In the data rows, the value 128 means zero.
Every row has a hidden score from 0 to 30. What is each row's score? 15 is about the middle. The score is a weighted sum of the row's numbers plus the product of two more (or one squared), each taken from its middle value.
[130 164 125  88 171 123 140 137 125 132 141 129 190 120 108 123 124 176
 167 149 113  90 139  94  87 118  78  98 158 209 122 121]: 17
[150 121  94 166 107 156 101  90 112  77  91 169  64 131 143 155 137  91
 100 122 118 169 132 166 127 119 134 114  93  90 127 103]: 13
[ 92  73 155 150  84 100 163 160 144 174 160  93 119 130 116  92 141  92
 124 123 138 167 134 126 155 115 158 147 122  91 173 143]: 10
[ 81 106 180 147 103  99 142 159 155 147 156  83 123 129 123  93 147 102
 120 136 165 140 114 117 180 101 176 164 127  98 168 164]: 15
[ 82  89 173 146  90  96 154 152 154 162 163  88 120 124 127  90 157  92
 128 143 131 158 131 140 168  96 158 119 143 116 183 157]: 14
[ 80 134 185 146 101  90 134 173 129 136 151  78 142 123 120 112 148 142
 125 125 141 123 121 119 173 108 195 164 107 109 157 145]: 19
[ 92 110 163 174 104  88 173 155 140 142 167 102 138 121 131  82 156 123
 123 163 119 153 128 128 142  70 159  83 149 161 167 162]: 11
[103  83 134 157  95 103 191 164 150 138 153  98 126 137 136  94 138  98
 105 138 124 180 138 139 143  98 156 101 148 115 171 164]: 7
[114  75 141 116 123 108 158 137 150 204 175 100 151 129 130 108 122 112
 139 112 121 112 122 119 145 164 111 116 176 138 116 141]: 11
[ 83 106 190 155  95  85 141 159 126 170 162  89 135 122 118  80 155 136
 135 142 122 138 131 126 168 102 177 126 131 123 171 167]: 19
[109 131 144 153  99 149  73  88 111  89  99 137  63 126 126 146 154  91
 121 137 138 144 124 155 155  96 145 156  74  70 141  98]: 25
[168 131 103 122 125 146  78 107  89 143 126 177 130 121 102 147 110 151
 166 136 117 112 163 137  85 167  88 120 106 151 105 104]: 13
[ 97  80 150 131 101 108 174 144 147 185 159  83 138 129 123  97 143  91
 142 122 117 159 139 128 145 113 133 105 162 129 160 140]: 10
[148 142  79  76 162 159 120 117 151 131  93 126 134 146  85 180 109 122
 162 123 152 122 117 124 104 185  78 149 100 125  93  97]: 15
[ 92 117 163 116 108 105 143 173 145 152 132  79 134 131 106 113 142 129
 118 119 149 125 124 121 169 140 163 185 106  94 150 144]: 19
[ 88  96 155 166  73  90 159 176 128 140 144  94 123 128 103 102 149 118
 114 140 138 154 140 135 149 110 173 145 100 124 175 150]: 11
[143 143 109 155 122 148  99  93 109  73  93 150  73 142 141 161 137 103
 104 125 121 160 121 159 138 112 146 129  86  78 123 103]: 22
[151  93 107 120 130 121 128 156 148 158 146 154 133 131 133 122 115 139
  85 116 134  88  99 126 151 184 124 165 136 112  94 134]: 15
[ 79  97 180 141 103  87 158 157 161 154 176  94 127 123 138  82 152 107
 118 141 122 156 123 129 171  89 161 113 151 120 185 167]: 19
[ 87  78 162 166  81  90 147 157 138 180 168  88 124 127 110 104 150  96
 134 145 136 132 126 128 168 120 150 135 121 118 156 141]: 14
[159  97 108 105 141 121 127 146 149 158 161 169 135 120 177  92  95 155
  64 108 112 121 123 135 132 172 135 134 180 107 116 169]: 13
[165  94 100 168  84 148  72  71  81 127 107 177  60 123 121 150 143  88
 133 123  94 164 149 171 126 143 111  99  92 102 120  84]: 8
[152 152 135 136 162 115 141 115 126 113 156 154 170 107 170 115 109 159
 110 120 112  78 121 109 117 115 112  77 200 211 104 150]: 9
[164  99  95 180  81 149  85  76  89  98  91 180  58 126 121 163 143  85
 114 128 104 162 146 180 125 147 110  95  85 113 118  87]: 10
[160  93  93 177  91 144 103  69  91 120 114 174  64 131 136 143 141  85
 129 134  90 176 147 173 117 121 111  65 112 115 125  94]: 6
[164 140 104 109 138 148  79 108 102 146 132 173 138 130 110 145 106 162
 166 131 115 110 153 131  88 163  94 127 114 137 106 117]: 16
[171 141  71  90 168 155 136 126 129 116  94 155 140 149  93 168  97 137
 144 120 142 122 139 114  81 192  82 154 108 135  95 108]: 6
[129 150 109  70 164 143 147 149 140 133 121 125 171 131  91 130 114 157
 154 143 151  96 138  91  88 150  79 162 126 163 124 123]: 11
[166 102  88 176  93 147  89  77  94  98  96 177  63 127 132 156 143  93
 115 129  96 174 140 184 121 133 115  74  96 114 119  96]: 10
[ 83 100 177 137 103 106 139 151 169 162 149  81 110 135 120 102 147  84
 121 135 168 144 108 122 189 114 162 170 125  78 161 152]: 18
[ 82  96 151 155 105  98 180 164 172 123 149  81 126 123 132 107 154  93
 111 150 149 159 110 130 159  92 157 118 137 126 169 151]: 12
[140 163 125  69 168 158  92 120 135 139 106 131 145 142 105 150 108 147
 161 115 164  91 113  94 125 164 108 185 115 109  99 117]: 24
[ 79 105 178 127 118  97 142 162 161 172 160  81 126 137 132  90 151 116
 117 136 145 145 101 121 191 109 180 156 136  80 163 167]: 28
[ 80 111 177 145 111  93 152 162 157 152 161  81 133 132 133  86 149 118
 121 142 150 152 114 120 175  90 179 145 139 105 173 170]: 18
[133 117 122 143  72 187  84  89  50 130  66 132  75 125  94 153 134  89
 148 105 133 143 171 146 112 132 117 193  41  64 129  61]: 22
[155  86  97 117 129 131 133 140 145 165 143 146 136 129 133 129 102 123
 101 109 142  94 116 124 129 190 107 157 151 122  89 125]: 7
[161 165  69  84 188 152 148 128 147  98 102 141 167 140 126 164  98 157
 149 126 134 128 118 111  62 145  88 106 139 160  92 116]: 13
[103  82 136 155  98 102 190 166 154 138 148  98 122 136 135  96 143  96
 100 140 124 181 134 139 147 100 159 106 146 115 174 162]: 6
[118  94 136 116 100 137 119 146 156 161 121 106 110 130 110 137 126  88
 107 109 167 116 123 137 163 188 130 200 107  75 124 123]: 20
[ 81 115 193 145 100  77 141 165 128 171 170  92 137 125 128  71 153 151
 132 135 110 139 127 123 172  98 184 118 135 119 170 174]: 18
[ 81 100 176 144 102  86 160 159 157 153 178  95 131 125 135  81 151 110
 120 138 119 152 125 128 170  91 159 111 154 126 184 166]: 18
[140 185 134 102 172 145 123 119 111 120 124 135 185 119 105 142 115 173
 176 139 136  69 135  84  87 130  79 126 138 215 101 108]: 11
[121 169 139  74 160 131 106 132 120 139 123 119 169 123  83 148 122 160
 174 138 147  63 136  91 109 158  83 169 113 172 109 102]: 18
[ 88 113 160 148  92  92 145 179 137 142 137  86 145 120 101 111 141 139
 112 132 149 121 120 128 154 135 171 167 103 127 148 141]: 19
[149 156  83 129 133 136 115 152 100  80 104 158 154 134  82 174  92 182
 169 132 130 128 143 118  55 143 135 137  61 141 116 107]: 10
[ 82  98 177 140 102 106 135 157 159 168 148  80 113 133 118 100 152  93
 125 135 165 140 112 122 190 119 163 171 121  81 161 154]: 20
[ 85  82 178 158  87  77 145 165 148 178 191 110 124 122 138  75 146 122
 114 140 105 155 126 140 174 107 175 112 146 109 181 173]: 18
[154 108 132 116 138 102 111 134 142 164 190 173 145 113 182  90  97 166
  83 105  83 100 125 140 144 164 135 104 203 136 112 175]: 18
[165 149  94 121 138 150 112  93  78 130 122 158 150 134 110 148 104 140
 181 127 107 127 162 112  54 124  80  94 135 172 108  99]: 12
[140 186 132 109 181 129 138 127 110 111 132 141 192 120 118 135 114 189
 169 144 122  79 130  85  81 104  94  96 149 222 104 123]: 8
[119 181 146  70 167 124 107 139 117 147 132 116 180 121  89 132 127 187
 176 138 130  69 130  90 110 147 100 152 116 174 113 113]: 19
[145 156 120  77 165 156  86 116 129 140 109 138 137 140 108 149 106 148
 156 109 158  97 114 100 126 167 112 179 108 102  99 113]: 22
[131  81  95 144 103 159 141  82 144 104 108 150  53 138 149 127 145  45
 105 148 123 202 136 171 130  94  98  92 126  86 162 126]: 8
[115 149 107 150 128 161 159 113 129  40  83 125 106 121 151 157 135 107
 107 139 122 157 125 155 103  65 132  94 109 129 143 103]: 12
[151 131 100 161 110 151  93  85 106  73  85 156  67 135 141 166 135  90
 108 125 127 160 131 162 133 122 137 129  83  82 123 103]: 16
[ 87 118 185 148 126  85 152 138 144 175 178  81 152 125 142  84 147 138
 141 151 125 126 117 120 164  89 162  92 168 153 145 170]: 21
[ 88  97 154 159  92 100 176 172 159 128 147  87 130 129 122 111 148 100
 110 136 145 159 121 136 155 102 170 133 122 116 169 151]: 10
[163 170 145 103 173 110  98 114  95 163 157 160 161 119 194  93  98 210
 120  92  65 103 127 117 126 136 155  81 206 143  96 173]: 19
[161 121 107 156 111 159  82  70  86 106 100 170  71 132 150 154 132  95
 126 113 100 157 141 157 129 121 119 104 114  91 117  97]: 12
[147 151 108 145 126 147 100  90 101  81  98 157  85 134 165 145 135 131
 111 123  95 178 136 163 121  98 156  97 109  84 128 116]: 18
[141 174 129 123 135 143  91 112  93  98  96 128 149 123  70 184 128 137
 178 127 158  65 149 102  97 165  80 168  85 187  93  71]: 15
[123 166  96  87 164 141 144 149 135 115  96 105 170 125  80 161 125 165
 169 145 147 106 120 103  83 146  94 139  94 173 101  98]: 14
[150  95 103 152  91 150  74  89  99 131  97 164  56 140 117 152 140  94
 120 120 123 150 126 165 148 148 133 155  68  57 117  90]: 27
[160 161  80  91 173 145 108 113 134 103 104 153 148 142 108 182 102 155
 169 126 122 111 113 124  78 168  88 104 120 156  83 104]: 16
[ 80 102 165 140 108  94 163 158 171 150 154  70 123 136 134 105 156  90
 120 141 139 158 104 130 180 106 163 120 143 104 165 155]: 19
[ 84  86 159 150  76 105 150 163 137 167 147  86 120 131  97 101 144 101
 127 127 151 147 130 125 164 120 161 171 106  94 168 136]: 12
[107 160 166 122 175  83 185 154 144 141 185 118 202 112 180  67 123 199
 118 127  91 105 106  98 135  79 157  61 219 201 134 190]: 9
[ 82 112 171 150 111  88 174 159 161 132 163  88 136 125 141 104 144 108
 113 128 127 153 116 127 168  97 167 118 148 126 168 161]: 15
[158 155 102 125 140 195 105  77 107  69  66 156 101 113 133 163 115 108
 111 126 154  92 135 131 102 127  78 157 107 135  95  83]: 17
[160  97 104 114 130 130 122 138 149 148 160 173 129 121 168  97  93 138
  73 102 125 116 134 141 125 170 129 142 175 112 121 161]: 13
[165 165  99 112 166 164  92 105 117  93 102 159 145 136 113 166  92 144
 159 123 168  89 126 100  86 139  97 161 114 151  92 114]: 11
[169 141  57  98 165 162 139 121 148  84  94 155 144 143 118 177  92 124
 134 127 157 120 122 121  68 159  77 132 122 144  91 104]: 8
[ 88  89 159 162  80  83 158 167 129 163 152  91 127 127 110  96 158 120
 122 143 114 162 136 143 157 116 166 115 116 127 168 155]: 15
[115 111 130 176  70 148 147 111  71 125 108 124 106 113 109 128 152  97
 143 145  99 153 174 146 103  80 110 101  88 142 155  92]: 9
[127 152 115 113 140 172 115  84 128  71  71 127  89 132 155 172 131  96
 118 111 114 151 115 162 135 112 124 115 111  83 121  96]: 26
[162 129 117  87 170 141 116 120 153 149 132 149 136 130 161 118  93 137
  89  93 144  93 106 115 149 177 121 167 176 106  95 151]: 19
[143 137 153 135 175  99 125 114 157 145 190 147 143 131 226  82  93 164
 102 105  96 134  98 132 159 103 185  63 229 117 112 210]: 15
[155 137 106 162 111 161  92  90  97  67  92 165  73 128 144 164 131  99
 100 123 121 151 141 159 120 120 133 123  91  92 122 101]: 17
[151 125 103 158 116 155  95  74 115  80  95 165  68 131 152 161 137  90
 110 123 103 162 124 170 135 116 124  91 110 100 118 103]: 15
[125 163 130  60 168 142 124 150 132 142 120 115 173 131 106 128 116 165
 155 135 149  86 127  91 103 147  99 181 124 144 122 117]: 18
[169 140 131 129 162 135 101  85 135 126 145 164 128 125 186 128  94 131
 107 102 121  99 121 128 132 147 123 101 201 140  89 154]: 15
[116  90 128 120 147 112 178 165 183 168 160 110 146 138 162  78 110 133
  89 133 156 133  95 119 154 125 153 145 179 106 132 191]: 25
[ 95 107 167 169 102  91 162 137 145 135 167 101 128 125 140  98 154 101
 128 152 128 149 128 124 153  71 151  89 160 155 172 161]: 13
[139 156 128  79 164 155 105 130 131 134 108 132 147 137  97 151 109 144
 152 120 168  79 118  90 123 168 103 197 106 120 104 110]: 21
[162 165  96 108 155 175 110  78  95  93  68 159 112 114 142 164 123 135
 116 113 101 109 139 145 103 146  81 115 114 141  88  77]: 16
[162 167  95 110 148 171 103  79  90  84  73 163 104 118 140 162 121 131
 112 114  99 118 140 149 107 143  91 111 112 133  94  87]: 15
[147 170 103  65 188 128 147 136 122 146 113 120 171 149 129 123 117 189
 156 123  90 152 133 109  87 140 121 100 146 134 117 140]: 21
[ 81 110 168 123 118 104 161 162 178 141 147  75 134 136 139 113 142 101
 116 120 142 148 108 130 176 112 170 143 141  86 164 158]: 21
[ 80  88 175 142 100 105 146 145 176 158 150  74 109 134 128 103 153  73
 120 145 169 145 101 124 191 110 152 152 134  92 160 152]: 19
[163 131 106 141 119 164  91  64  78 112 100 168  76 132 151 147 129  98
 133 110  90 162 158 154 108 116 110  93 123 101 119  94]: 13
[154 128 104 160 110 148  86  75 107  90  94 170  64 131 147 161 142  95
 109 121 101 165 127 170 134 127 128  98  99  94 122 103]: 19
[ 97  75 119 141  91 144 171 114 156 121 109 113  75 136 119 113 163  48
 115 161 136 193 135 155 138  80 106 110 112  96 182 122]: 9
[153 123 101 161 111 148  90  75 111  86  96 167  64 131 146 158 140  92
 109 124 104 166 127 170 138 126 127  96 100  95 120  99]: 15
[183 140  88 139 149 137 109 110  87 119 134 190 141 134 120 147 104 159
 152 127  92 113 152 113  79 149  88  91 138 172  98 112]: 6
[163 187 117  91 193 138  90  92 115 128 127 159 164 138 140 148  99 182
 178 120 118 100 109 103  98 129 111 101 152 153  84 129]: 21
[ 97  96 153 160  99  87 183 160 145 136 158  93 133 128 139  97 144 108
 114 137 117 171 133 134 148  93 157  89 154 136 169 164]: 13
[167 121 112 131 145 140 117 115 142 117 128 160 132 121 147 135 100 123
  89 112 164  83 123 117 132 167 105 154 167 152  91 136]: 6
[146 146 129  68 198 129 124 106 179 161 147 120 148 139 202 105  98 141
 102  96 130 102  78 112 166 149 133 114 228 105  84 176]: 27
[ 85 112 182 136 112  95 135 159 156 160 155  82 120 134 134  91 143 111
 121 130 156 146 107 122 186 100 188 166 130  81 168 172]: 21
[143 149 115  94 149 147 100 145 109 141 112 138 152 138  91 150 105 156
 159 121 159  80 126  92 108 165 103 197  93 118  99 104]: 16
[ 83  80 169 150  87  94 155 161 159 161 166  91 120 123 123  86 157  92
 122 147 130 155 125 135 170 103 153 122 138 117 180 157]: 16
[126 172 122 107 156 148 117  90 123  99  96 127 100 136 179 135 140 140
 128 111  71 180 112 155 130  89 153  68 136  86 129 126]: 27
[129 147 106  69 163 146 143 143 136 139 117 125 165 132  89 132 112 150
 157 141 149 104 147  93  80 149  76 156 122 159 129 120]: 18
[ 81  94 179 138 100 102 137 151 156 176 148  79 112 134 118  95 151  96
 126 135 155 146 116 125 187 119 165 163 119  83 162 154]: 21
[ 80 127 181 149  98  90 135 174 133 135 147  81 136 123 118 110 148 133
 121 127 143 130 123 121 168 107 190 165 108 104 159 147]: 20
[149 157 119 127 128 156  67  87  96  90  81 152  91 125 129 172 133 128
 117 107 124 113 120 148 143 157 129 151  88  98  96  90]: 28
[159 122  80 124 143 128 147 138 146 113 123 145 139 121 152 137 104 143
  81 109 129 118 123 140 111 174 123 126 153 146  96 139]: 10
[164  83  92 132 134 114 139 144 147 166 159 174 138 126 152 117 110 138
  89 117 108  91 103 137 140 184 104 110 171 147  86 139]: 2
[171 163  86 104 170 143  99 108 118  99 109 162 147 137 114 178 102 161
 165 123 114 113 127 122  77 163  94 103 119 157  83 106]: 15
[ 95  78 152 174  67  94 155 158 133 157 141  94 113 119  94 113 154  91
 127 148 135 152 142 148 155 131 147 130 107 132 165 139]: 10
[169 151  93 117 153 142 120 113  85 131 135 165 167 135 116 147  98 165
 176 126 105 107 151  98  64 132  83 100 140 181 101 109]: 5
[119  80 158 145 100  85 121 146 139 190 204 151 134 113 169  75 110 149
  98 115  86 137 135 155 159 145 163  99 186 120 148 188]: 20
[149 141 115 136 111 154  59  88 100  95  85 157  75 129 124 170 136 117
 119 113 119 129 125 155 140 153 134 154  75  86 105  88]: 23
[100 101 163 175 102  93 168 144 152 129 173 109 128 125 148  96 142 102
 117 152 135 153 124 130 155  72 157  87 166 146 167 170]: 8
[105  91 135 157 101  96 193 162 151 132 153  99 131 133 138  98 141  98
 104 143 119 179 136 133 141  92 153  93 154 129 173 163]: 10
[138 132 132  84 168 134 143 145 166 146 138 130 153 128 163 109  92 141
  90  96 160  87 101 100 152 159 133 183 177 112 108 164]: 14
[154 141 104 157 117 154  98  89 101  72  94 162  74 131 158 152 127 109
 103 121 112 164 139 158 121 106 145 115 101  91 123 111]: 12
[171  97  70 105 149 132 178 128 166 139 129 154 137 130 174 122  94 116
  77 103 109 143 122 145 105 174  94  84 203 148 105 155]: 8
[ 76 135 190 153 100  82 131 168 128 137 151  76 142 123 121 104 154 142
 128 130 132 120 122 118 175 104 193 154 108 116 155 146]: 22
[ 86  99 175 161  92  84 149 152 125 177 175  91 136 125 122  92 154 120
 142 131 103 150 137 127 155 101 162 105 135 127 166 144]: 21
[160 179  99  90 169 175 106  78 113  81  70 152 114 122 157 166 120 134
 116 105  99 114 124 148 110 140  94 110 134 127  88  88]: 20
[142 172 135 105 161 129  92 134  86 129 126 139 168 125  79 146 121 185
 170 130 135  52 142  79 107 164  95 167 105 180  96  90]: 12
[158 178 104  94 188 148 105 124 120 109 121 159 161 140 137 139  95 186
 157 122 137 102 112  95  92 124 125 136 134 136  96 133]: 15
[ 81 113 192 153  98  78 133 155 115 174 162  91 133 122 121  75 154 146
 140 141 109 146 133 125 168  95 182 116 131 124 171 165]: 18
[153 126  93 157 119 153 107  73 116  84  96 162  65 139 152 156 137  83
 110 126 101 182 130 168 129 117 125  83 114  95 125 110]: 15
[ 84  93 159 167  74  90 155 176 132 147 140  89 121 124  99 103 157 117
 119 142 139 153 137 137 152 117 169 150  90 117 171 140]: 14
[ 91  91 169 151  95  89 140 178 139 171 164  98 126 131 107  96 147 116
 109 128 146 128 116 121 185 136 172 184 110  85 155 145]: 16
[ 87 101 142 151 105 102 190 160 171 117 144  75 134 126 130 113 146  89
 113 147 155 153 112 129 147  96 147 115 143 138 163 148]: 10
[150 158 109  97 156 146 115 111  94 142 124 136 168 131  98 150 109 150
 184 126 123  88 149  94  74 145  71 128 128 179  97  93]: 12
[162 170  85 110 164 179 130  95 115  52  68 157 121 118 156 167 113 136
 104 113 122 113 129 138  86 124  95 119 126 144  96  92]: 12
[169 174  90 102 171 140 103 114 103 104 115 167 155 137 127 163 101 180
 161 121  98 114 136 119  75 157 106  92 128 157  90 116]: 19
[157 122  99 160 116 150 100  73 107  80  96 165  59 140 147 162 136  81
 110 128 108 168 135 171 130 123 123  99 107  96 121 105]: 11
[156 161 100 108 154 194 102  77 111  77  58 149 103 115 138 161 117 112
 116 124 151  94 133 131 100 132  80 152 115 132  94  85]: 19
[169 111  77 168 107 150 114  81 103  85  95 178  74 127 147 158 137  93
 108 132  90 174 141 174 105 122 106  68 119 128 123 105]: 10
[148 157 122  82 148 150  71 113  96 153 111 135 136 142  98 151 112 153
 171 104 142 102 139 103 112 169 117 195  93  94  98  95]: 21
[106  79 149 179  87  89 182 173 137 153 174 114 138 123 125  94 146 112
 113 148 118 140 131 132 148  96 149 102 143 148 165 156]: 1
[161 129 109 148 111 162  81  64  79 111 103 165  75 135 148 149 131  98
 129 111  94 155 154 158 117 119 116  99 120  95 121  91]: 15
[103  94 145 160 101  95 186 161 142 137 157  98 136 129 144  93 145 107
 110 141 113 173 138 135 142  98 156  88 155 132 171 164]: 13
[ 86 108 171 165  96  89 164 166 121 147 160  96 137 117 129  78 151 144
 125 151 121 158 139 118 141  74 178 111 134 139 179 169]: 12
[161 163 100 105 153 176 102  77 112  75  70 157 101 124 151 176 118 119
 114 108 107 116 124 151 113 143  92 111 125 123  90  82]: 17
[157 173 112 108 166 181 106  71 111  85  78 157 118 108 155 153 125 128
 120 128 122  86 122 134 109 114  73 109 142 156  85  94]: 18
[155 152  79  69 169 161 132 133 145 130 103 134 146 141 143 145 102 153
 142 112 125 152 118 128  83 139 122 128 127  94 109 127]: 16
[ 81  85 169 144  94  92 161 158 163 165 168  90 125 123 132  84 160 102
 123 147 123 162 121 137 167  98 156 111 150 117 181 160]: 16
[127 157 130  63 160 145 116 148 138 138 119 117 167 131  96 133 118 158
 153 128 163  80 129  91 110 152  93 189 116 137 119 115]: 17
[ 93  87 164 150  84 102 138 178 134 169 154  99 124 128 106 101 141 108
 115 129 155 122 123 121 173 134 166 193 101  84 155 143]: 13
[ 91 113 161 165 111  89 173 149 146 137 167  99 137 121 142  88 156 116
 125 155 117 158 120 126 149  62 157  73 158 157 169 159]: 12
[102  93 136 183  91  91 186 168 149 122 155 109 142 115 120 107 141 111
 103 151 130 146 137 138 131 105 144 100 135 166 159 148]: 15
[ 82  93 160 141 102 106 159 156 179 143 145  74 118 132 122 121 151  74
 117 137 159 144 104 129 178 123 146 141 135 107 155 141]: 18
[143 161 114  78 150 157 100 126  95 144 107 124 160 137  87 149 108 156
 180 117 152  87 143  88  88 161  91 190 100 134 101  90]: 15
[132 103  94 136 124 114 174 159 151 125 129 122 143 120 132 127 110 144
  81 118 140 135 123 146 117 165 140 129 137 140 115 147]: 9
[ 88 139 184 142 132  87 173 149 136 148 175  92 165 115 149  80 146 149
 134 136 106 132 125 110 149  69 159  85 177 167 161 167]: 12
[157 157  77 116 156 180 146  99 127  52  65 154 109 121 157 158 116 110
  86 121 130 127 122 144  97 118  88 117 130 131 103  96]: 10
[ 82  94 176 140 101 105 139 159 162 170 154  85 116 135 121  94 147 100
 117 141 160 136 109 121 194 120 168 168 123  83 162 156]: 22
[150 191 125 128 159 117  89 118  89  92 118 149 161 128  89 171 120 188
 175 135 118  72 139 107  92 153 113 128  95 196  86  96]: 13
[156 146  97 114 155 143 124 126 105 135 133 159 172 133 102 150  98 159
 172 131 124  82 138  93  77 148  73 126 131 180  91 101]: 6
[ 90  79 157 145  94  95 174 158 154 178 166  89 131 128 123  96 150  91
 131 129 124 150 126 126 162 111 148 116 146 122 164 143]: 9
[149 102 110 114 136 123 121 157 145 164 145 156 134 129 136 119 114 144
  89 114 133  87 101 121 153 189 131 168 138 106  93 137]: 13
[120 177 152  86 152 127  99 126 108 137 125 117 171 122  77 144 129 170
 183 138 138  62 142  91 105 150  89 157 107 180 111 104]: 22
[158 146 115 154 123 148  85  76  98  81  96 165  76 130 158 158 133 112
 109 117  98 156 135 163 129 116 135  97 112  97 119 109]: 19
[159  88  96 117 129 135 120 129 141 168 140 150 131 130 133 133 105 123
 101 104 135  98 119 126 131 194 107 156 146 116  87 122]: 11
[ 81  89 164 149  88  96 163 169 159 151 162  91 124 124 125  87 157 103
 112 147 141 158 122 130 163  96 164 136 130 110 182 157]: 14
[157 140  99 103 139 155  89 130 107 130 118 165 136 134 103 139 101 164
 159 131 138 117 152 125  80 154 114 163  96 115 114 117]: 11
[154 144  94  87 156 148  94 130 141 117 125 170 139 142 124 145  92 157
 144 125 146 112 122 114  94 148 113 159 118 112 114 126]: 13
[160 161 123 110 149 137  69 124  84 131 123 160 145 135 105 147 108 178
 153 109 130  79 136 101 112 167 122 181  95 120  94 102]: 19
[155 117 104 156  93 151  69  92  93  98  80 166  63 128 118 164 141 105
 114 119 122 152 136 170 139 155 135 141  64  80 120  87]: 17
[155 167 110 139 159 141 117 113 111  86 129 166 164 117 116 154 106 166
 165 144 134  85 129  98  72 112  94  99 128 211  98 113]: 8
[155  96 110 106 140 126 130 107 135 191 155 138 145 132 147 127 106 125
 126  95 104 102 128 128 127 186  91 104 190 146  88 130]: 13
[134 134 100  78 154 150 146 146 138 134 111 130 157 135  83 140 107 138
 147 139 161 100 143  99  88 164  68 175 116 153 124 113]: 9
[149 182 106  78 167 183 113  88 112  91  66 130 129 118 134 166 129 128
 116 109 128  78 122 128 112 150  71 145 124 146  83  76]: 25
[ 95 100 156 176  99 100 169 143 159 124 161 102 124 121 130 102 151  88
 117 159 143 144 121 127 153  75 139  96 150 160 166 149]: 11
[ 78  95 170 141  99  95 162 169 159 145 167  93 125 128 132  83 150 110
 107 139 140 153 125 123 168  92 166 139 136 106 185 163]: 16
[ 83  89 172 149  84  98 159 168 156 150 158  90 120 121 122  91 154  96
 115 143 144 157 125 132 164  99 161 139 129 112 183 154]: 13
[127 204 135  87 188  93 123 161 107 132 144 128 192 132 124 119 130 244
 158 134  80  93 112  96 111 128 153 102 127 169 102 138]: 21
[ 79 104 175 152 101  93 158 166 154 153 163  86 132 125 126  88 152 119
 120 152 144 152 120 122 167  90 175 136 132 114 175 168]: 16
[159 139 115 147 108 167  71  68  74  97  92 164  74 130 140 151 127 107
 128 108 113 148 156 148 113 116 125 129  95  87 118  83]: 15
[174 123  67 147 129 163 138  83 117  73  87 180  90 128 151 158 125  97
 100 124  93 166 141 159  93 127  85  63 140 145 117 106]: 11
[160 159  86 123 148 164 125 120 101  71  81 169 113 121 151 148 117 155
  82 121 109 123 127 146 105 128 119 127 105 118 105 108]: 16
[ 67 109 189 149  93  83 136 160 153 148 169  79 121 126 114  99 167 108
 130 154 148 133 116 125 184  94 171 144 120 116 174 151]: 19
[183 145  87 123 150 147 101 113  89 126 130 183 149 136 123 149  96 162
 153 115 105 101 150 113  76 157  89 111 135 158  90 111]: 9
[155 152 105  81 172 138  80 107 135 135 143 169 147 142 134 146  97 164
 169 120 116 113 119 123  98 149 100 115 141 131 105 128]: 18
[157 159 115 107 146 140  81 137  98 127 124 159 146 135 110 145 100 176
 151 110 134  82 131 101 107 166 124 177 102 114  95 110]: 14
[155 156  86 118 154 172 133  83 124  61  75 148 100 128 170 154 128 115
 102 118 107 159 120 158  97 100 112  85 136 116 114 107]: 17
[150 132 112 151 103 150  64  92  93  98  86 164  68 130 122 164 136 114
 116 116 119 142 130 164 140 154 141 150  69  79 112  86]: 21
[169 127  94 137 120 180 102  64  89 104  93 172  79 129 150 156 117  92
 122 110 101 149 155 159 103 126  92 106 125 101 112  91]: 10
[125 160 109 126 157 138 157 128 133  72 108 140 124 127 181 120 140 164
  95 131  78 169 108 150 119  68 165  69 135 111 137 137]: 18
[154 168  80 142 138 131 144 133  93  73 113 156 165 130  94 169 106 178
 169 143 110 135 154 122  44 115 111  83  97 204 116 112]: 6
[ 96  97 149 181  86  80 169 173 126 126 154 108 129 118 111  99 157 127
 108 147 117 163 144 136 137 101 167 101 121 150 176 150]: 19
[144 185 112  68 194 133  99 128 137 130 119 132 166 141 126 154 116 181
 159 114 119  98  99 106 114 163 120 130 131 131  83 115]: 24
[142 142 103 159 118 168 121  86 113  46  77 149  84 125 147 171 130  88
 107 124 124 161 138 159 105  94 124 102 102 116 129  97]: 16
[ 85 102 161 173 103  92 173 158 159 129 160  90 130 121 134  96 160 104
 121 162 145 149 111 122 159  73 157 100 146 147 165 156]: 10
[130 166 127  72 168 134 137 139 133 139 136 125 188 119 108 127 118 173
 166 140 125  78 134  95  93 132  76 125 150 196 118 118]: 12
[116 111 151 171 122 114 148 130 152 113 163 123 118 130 181  99 105 112
 102 124 152 156 116 132 141  77 188 116 166 106 149 186]: 9
